One turning vector, and how many ticks it has turned
The counts run from 0 to 269.
[147 187 142 151 108 111 181 149 146 168  85 118 100 151 104 136 132 108
 126 129 188 155 153 153 106 115 163 141 136 176 108 117 105 147 141 109
  93 136 110  64 117  94 137 132  98 118  92 124 163 108 170  90 169 184
 142 101  90 153 136 124 171 116 114 139 141 129  98 149 103 149 142 126
 144 144 117 121 138 124]
126
[135 149 131 159 113  94 185 137 164 161 146 114 117 130 126 144 168 146
 165  91 158  94 131 161 122 129 154 126 165 187 143 131 111 130 114 102
  84 117 160  73 121 106 130 157 118 130  78 138 196 100 141  88 150 181
 136  95  85 159 113  95 123 117 108 145 158 148 104 130 119 169 132 116
 129 128  70 138 136 137]
44
[141 142 146 160 120 111 158 133 160 110 135 130 124 109 123 147 170 144
 167  98 128  60 128 138 126 161 135 158 150 180 119 133 131 128 103 103
 104  76 123 109 137 137 161 142  96 142 122 140 146 108 155  77 156 166
  90  86  67 115 128  64 135  93  86 138 166 121 123 111 123 153 128  97
 146 135 121 137 111  88]
161
[121 135 133 120  82 115 157 111 136 137 131 100 119  88 140 184 164 169
 140 128 156 126 130 154 127 176 141 161 168 161 133 131 133 155 119  92
 113 128 113 115 149 118 146 109 126 137 108 146 114 132 145  60 198 203
 121 103 105 157 148  95 123  89 125 144 128 116 127 116  86 152 170 156
 149 172 109  99 102 130]
197
[140 147 147 126 106 113 159 141 158 124 119 128 104 116 148 167 182 126
 153  98 130  78 122 143 122 191 157 169 147 166 143 127 144 117 108  95
 115  87 121 131 141 136 173 132 110 138 108 156 151 113 165  77 165 163
 119  84  83 126 130  79 144  89 101 112 168 101 120 122 123 150 143 108
 153 152 149 124 113  87]
160
[127 180 131 124  64  88 169 154 152 151 104 111 139 124 125 164 152 113
 135 141 186 146 124 148 119 138 151 173 167 164 120 111 115 124 131 102
 109 124 122 110 141 127 175 117 133 141 103 138 161 140 130  72 187 182
 140 136 102 117 128 109 163 119 111 118 122 111 142 125  84 184 163 124
 159 148 143 109 100 123]
249
[142 176 111 155  89 108 169 132 142 144  96  92 139 136 120 148 128 114
 142 123 193 152 137 149 127 114 156 154 161 175 101 127 103 145 156  90
  89 135 133  77 118  85 145  98 136 142 106 127 149 150 125  79 163 172
 143 142  65 118 111 115 157 123 103 141 135 126 105 121  84 172 165 103
 149 138 120 109  99  93]
57
[121 164 122 165  75 103 168 145 143 171 152 117 152 116 146 140 173 155
 160 135 173 105 135 145 171 144 156 132 149 152 114 141 108 160 120 102
  91 119 131  99 128 132 130 163 148 140 102 118 158 115 125  65 166 185
 129 115  76 145 111  94 115  92  97 161 136 133 111 112  81 171 128 111
 131 138 108 126  89 124]
113
[124 114 151 177 106 124 163 132 133 161 173 125 121 114 141 178 160 172
 185  98 162  91 175 128 110 154 137 147 144 170 118 108 139 143 101  95
  89 104 126  87 109 100 122 108  96 138 126 160 163 104 143  86 152 183
 128  93  87 149 111  96 115  95 122 154 138  96 126 126 120 162 134 114
 111 149  89 116 103  81]
177
[133 157 157 158 123  95 185 128 146 154 120 120  98 129 137 150 165 146
 146 113 156 114 130 143 138 138 133 120 156 169 128 137 112 150 117 128
  99 118 129  79 144 130 137 176 112 111  98 116 137  82 161  76 176 194
 123  51  88 167 153  81 136 100 124 157 146 113 103 123 118 133 158 145
 154 147  99 147 122 135]
129
[125 129 103 151 105 117 177 127 131 149 126 112 124 121 143 160 170 133
 142 126 161 137 123 156 166 151 182 140 158 154 143 158 125 157 132  77
  72 119 124 119 136 100 143 107 130 150  83 148 155 144 135  69 183 197
 140 127 120 117 121 106 142 100 120 122 151 115  95 113  83 150 143 125
 151 161 118 115 130 133]
86
[134 155 120 147 122  95 202 136 161 144  98 134  98 137 149 164 175 102
 150  89 147 114 109 164 137 156 182 153 148 179 136 153 110 127 145  98
 107 123 123 132 139 110 159 147 142 137  78 153 180 113 136  77 167 180
 124  92 102 140 134  96 142 103 105 117 167 123  99 109 139 140 143 112
 145 140 131 151 115 144]
102
[139 198 134 156  83 100 174 159 173 157 105  91 151 141 110 134 129 111
 143 136 189 131 128 142 128 104 157 148 176 169 110 113 112 144 141 115
 104 132 136  80 138 129 166 150 134 138 106 113 159 140 140  72 161 183
 132 119  82 121 122 102 158 117  95 152 130 129 115 132  78 178 143  91
 150 140 123 121 115 116]
248
[120 171 129 158 118  99 180 139 161 128  78  95 131 124 159 157 142 122
 154 113 176 132 135 136 156 120 166 142 175 173 105 134 113 155 168 102
  88 113 123  94 135 114 145 156 159 124 106 121 123 136 123  72 176 174
 123 117  88 133 128  82 136  98 100 162 131  98  85  96  97 153 159 106
 150 147 115 149  84 120]
252
[156 156 129 112 100 117 162 131 154 143  86 112  98 124 129 153 162 113
 115 117 139 113 122 155 132 174 170 160 172 168 156 150 135 121 127  97
 110 116 115 114 150 122 178 133 108 137  82 147 145 148 166  74 186 183
 135  85 106 123 147  98 163 101 132 119 171 131 113 133 102 155 167 150
 170 140 126 100 131 143]
21
[149 127 144 150 113 136 178 106 144 126 146 129 102 100 110 151 165 142
 141 105 141 110 138 153 122 176 129 146 121 157 107 149 124 167 107  72
  81  99 103  77 126  78 126  91  81 141 114 128 152 112 149  73 169 170
 121  93  60 161 127 113 131 106 122 145 163 138 109 110 113 128 112 143
 137 151 105 100 134  88]
149
[136 149 138 116  71 128 171 150 165 137 122 103 138 119 116 179 170 129
 166 107 153 106 134 147  90 148 147 158 153 190 150 112 123 113 108 114
  95 104 136 128 108 131 155 120 124 148 100 127 172 122 149  71 147 177
 138 113  86 104 138 120 158 116 109 114 144 113 118 136 111 203 149 117
 121 180 135 115 116 114]
245
[123 133 163 166 123  97 166 157 152 156 149 120 112 108  99 168 161 160
 175 118 168 122 131 142 101 127 135 152 175 170 128  96 132 150  90 107
  77 114 128 100 148 123 142 140 100 116 104 143 170 103 175  89 176 199
 119  95 117 143 142  97 146  99 114 139 127  91 123 138 107 155 143 108
 153 153 103 131 140 103]
71
[143 161 151 143 127 117 149 145 160 139  94 108 107 133 137 176 130 121
 124 139 174 130 160 129 105 146 162 165 154 152 108 115 155 146 147  71
 106 114  93  90 149  94 150 116 123 132 113 172 133 138 172  84 184 174
 136 107 113 135 122  98 158  94 117 134 129  82 118 139 115 118 150 111
 172 162 140  94  94  81]
9
[170 188 119 141 117 105 183 111 162 145  93 100 121 109 111 153 154 117
 124 110 132  93 127 137 117 149 135 149 138 198 121 142 112 139 170 113
 132 113 106  94 125 128 157 134  95 128 121 114 153 116 128  76 147 151
 126  83  41 141 118  80 145 108  96 120 177 159 102 116 112 129 144 128
 161  99 127 127 106 117]
105
[121 137 155 160 140 147 190 142 166 107  92 110 100 150 128 148 160 125
 161  93 151 107 153 149 117 144 154 143 153 150 115 138 136 149 126  79
  71 109 139  75 122  93 120 131 118 134 101 139 126 124 150  93 142 179
 120  76  75 140 150 103 144 106 106 142 147  94  92 121 148 136 122 110
 142 176 128 116 132  84]
12
[142 170 106 151 117 112 156 128 156 145 106 108 123 115 116 150 154 137
 110 139 154 112 150 139 152 150 158 142 158 158 106 150 128 170 179  64
 100 143 106  93 140  95 133 107 124 149  92 143 146 150 139  61 184 156
 134 111  91 152  90  86 130  88 105 127 158 126 103 129 100 105 128 139
 171 106 116  72 107 127]
89
[131 117 132 145  88 128 165 142 140 144 149 111 118 142 154 182 160 149
 155 105 158 111 166 137 116 181 153 158 130 170 133 117 144 137 110  84
  95 101 111 108  95  95 136 100 113 145 106 171 165 115 139  74 148 171
 151  86  82 134 118 120 138 100 139 126 151 105 111 135 129 173 141 121
 122 171 125  95 100  74]
176
[147 151 144 166 116 131 150 122 163 155 113 129  89  83 117 169 129 139
 139 131 167 113 160 112 133 141 150 167 154 149  69 143 107 155 160  59
 122 105  98  84 180 121 151 140 115 138 142 165 154 127 143  91 182 177
 119 118 108 142 101  85 116  88 107 163 142 141 115 128 114 125 134 117
 146 113  97 118  89  99]
35
[143 137 123 155  96 129 162 109 144 147 146 102 134  93 122 177 157 161
 171 106 134  80 145 129 128 142 132 155 144 205 131 123 113 144 115 118
 112  81 120 115 107 154 159 118  95 135 120 108 156 106 142  75 148 171
 100  95  62 129 118  92 129  79  96 136 170 126 104 116  84 178 144 124
 111 146 108 151 110 110]
108
[161 130 142 154 133 134 159 109 128 133 129 125  95  90 118 174 152 127
 136 127 159 124 153 149 104 169 143 149 121 157 114 128 142 150 124  70
 104  94  90  99 134  82 146  66  76 135 125 161 149 125 157  83 175 161
 122 103  88 141 112 112 146  95 127 132 150 113 111 122 108 126 136 140
 148 153 130  98 120  70]
148
[167 172 151 138 115 131 162 128 175 151  83 125  97 120 127 147 130 108
 110 127 171  98 152 142 141 151 164 149 137 154  80 164 114 157 177  58
 111 107 105  90 159  88 150 135 118 142 111 155 159 141 134  84 171 159
 151 103  78 142 100  92 123 105 123 152 163 150  96 114 132 122 131 129
 150 124 108  87  99 106]
36
[134 169 124 147 143 128 181 130 183 120  59  95 112 120 110 139 141 129
 146 109 152 113 128 131 139 121 162 149 179 178 120 137 118 146 163  96
 100 116 116  94 150 135 148 159 131 124 108 114 129 136 160  89 168 170
 102  88  84 120 140  77 157  79  87 144 154 108  97 114 106 132 132 113
 167 136 117 135 118 130]
77
[138 184 130 164 106 100 161 165 159 161 116 107 136 154 123 150 139 116
 137 111 182 134 165 148 110 131 166 150 150 175 122 100 128 137 135  91
  98 151 133  59  99  79 132 111 120 148 112 156 169 129 163  92 152 169
 152 113  76 149 116 113 145 121 102 134 130 119 104 171 120 148 126  99
 136 139 101  90 108 102]
179
[126 143 156 110 112 111 176 138 150 136 130 121 106 106 126 176 177 146
 139 124 145 105 131 156 102 165 134 144 156 151 131 122 141 141 116  97
  95 127 106 138 152 119 148 124 115 122  86 162 152 117 170  67 201 192
 138  72 114 158 142  92 141  97 126 122 138  89 126 132 129 124 148 144
 185 154 138 103 124 115]
266
[153 130 118 120  93 130 169 112 143 134 130  90 127 105 136 191 176 132
 158  97 126  96 135 147 118 166 152 171 135 209 143 129 125 121 119 104
 120  90 112 134 101 145 165 114 109 137 100 130 161 108 130  72 150 169
 119 108  80 128 134 112 143  87 112 110 174 115  98 110 110 180 152 123
 127 153 133 132 101 113]
107
[161 163 126 161  95 119 164 113 129 145 146 123 131  95  93 129 156 136
 127 146 169 127 122 144 137 145 122 139 161 164 114 140 116 160 120  93
  87 111 114  89 144 109 161  92  86 141 118 104 152 142 131  68 182 185
 134 118  71 113 115 112 133 103 128 155 158 161 111  99  57 151 137 136
 155 134 117 124 128 101]
84
[150 142 140 165 114 124 141 121 134 167 134 128 115 108 145 187 120 155
 138 124 162  94 174 114 125 148 144 153 134 182  98 124 125 143 145  82
 126  81  82  86 125 127 154 113 111 138 144 161 133 110 137  73 167 168
 123  99  87 143  98  88 117  73 123 159 151 121 106 129 103 139 151 123
 138 127 105 119  68  92]
173
[153 182  98 149  70 117 154 141 148 163 115  89 157 147 112 152 142 107
 134 131 174 114 151 137 134 124 167 157 135 187 127 127 110 137 142 107
 107 122 107  94 101 129 163 106 107 154 111 123 156 148 143  73 141 158
 135 120  69 116  95 117 148  98 100 126 161 142 104 135  72 183 142 104
 125 139 131 109 112 111]
110
[143 145 154 128 103 140 140 127 158 130 119  97 120 105 110 178 139 154
 138 143 166 114 157 132 104 168 131 170 150 157 105 117 151 153 130  69
 113 106  99 109 139 107 151  99 101 148 138 152 117 153 167  73 182 170
 141  96  86 132 134 113 144  91 127 134 134 101 119 139  97 144 145 137
 161 164 132  68  98  85]
201
[139 135 146 151  91 102 187 140 155 158 175 129 110 111 105 162 179 163
 160  94 148 109 126 165 108 156 131 151 147 173 131 128 115 127 101  98
  96 107 140  90 123 105 142 114  84 135 100 139 201 100 138  88 159 186
 139  91  76 147 114 111 126 123 136 136 164 153 131 126 122 173 128 137
 129 132  89 120 131 108]
43
[157 168 146 137  94 116 190 127 144 112 107 102 145 156 119 141 155  97
 141 104 172 140 117 162 116 136 138 148 160 166 130 129 136 121 126 118
  85 111 129  65 108 101 143 104 100 136 107 111 136 142 132  68 157 186
 136 100  45 116 143 114 154 129 117 139 166 154  98 110  91 186 149 128
 145 156 115 112 131  90]
191
[141 167 135 173 114 116 174 141 153 146 125 102 154 118 112 145 129 134
 170 113 184 129 133 137 136  99 135 148 171 169  95 134 114 155 144 109
  87 109 133  71 127 113 139 123 117 133 141 111 162 131 105  82 157 173
 116 127  58 118 105  92 126 114  99 167 129 126 105 100  80 172 151  83
 140 126  93 133  96  90]
56
